Some points, each followed by its number:
[-0.6  4.  -0.9 -0.5 -0.8 -1.  -0.8 -1.1] 0
[ 0.3 -3.4 -0.3  0.7  0.3 -1.3  0.   0. ] 1
[ 0.7 -3.1  0.7  0.5  0.8 -0.1  0.7  1. ] 2
[-1.2  2.5  0.8 -1.3 -1.3  2.6 -1.2 -0.7] 3
[ 0.7 -3.   0.2  0.7  0.5 -0.2  0.4  0.5] 4
[ 0.1 -3.4 -0.1 -0.3 -0.2 -0.8 -0.2  0.1] 5
[-0.5  1.8 -2.  -0.1 -0.6 -2.7 -1.1 -1.1] 6
[-1.  -1.3 -0.1 -0.7 -1.2  3.2 -1.  -0.8] 7
[ 0.5 -1.7  1.4 -0.5  0.8 -1.   0.7  1. ] 8
[-0.1 -3.2 -1.3  0.1 -0.2 -2.7 -0.6 -0.5] 9
[4.  3.8 1.4 2.4 3.7 0.1 1.9 2.9] 10
[ 0.3  4.2 -0.4  0.6  0.3 -0.7  0.4  0.1] 11
[ 0.7 -3.   0.8  0.7  0.7  0.5  0.7  0.8] 12
[-0.6  3.3 -2.2  0.  -0.6 -2.8 -1.1 -1.3] 13
[-1.2  1.9  0.2 -0.8 -1.1  2.5 -0.3 -0.4] 14
[-0.8  3.7 -0.3 -0.6 -0.8 -0.6 -0.6 -1.1] 15
[-0.2 -1.2 -1.7  1.1 -0.1 -1.6 -0.5 -0.2] 16
[ 1.2 -1.7  2.2  0.4  1.4  2.8  1.4  1.3] 17
Which five points above are nearest to each new point by angle? Their numbers follow each, nearest first.
[-0.7 -0.4 -0.4 -0.4 -0.9 -0.7 -2.7 -1.7] 6 13 9 16 7
[0.4 3.8 0.3 0.4 0.4 0.3 0.6 0.3] 11 15 0 10 13
[-0.6  0.4  0.9 -1.7 -1.   1.4 -1.8 -1.1] 3 7 14 15 0
[ 0.8 -2.   1.8 -0.4  1.2 -0.6  1.5  1.6] 8 2 12 4 17
[-0.1  3.1  0.2 -0.3  0.2  0.2  1.7  0.5] 11 15 0 10 14
[ 0.6 -0.9  1.3 -0.5  0.5  1.1  0.2  0.4] 17 12 2 8 4
[ 0.4 -1.5  1.6  1.2  0.9  3.5  1.4  1. ] 17 12 2 7 4
[-1.  -3.   0.1 -0.7 -1.   1.7 -0.4 -0.6] 7 5 12 4 1
[ 1.   3.   2.1 -0.6  0.8  2.2  0.7  1.2] 10 3 14 11 17
[-0.7 -0.6 -0.8  0.9 -0.1  2.2  2.2  0.8] 17 7 12 14 2
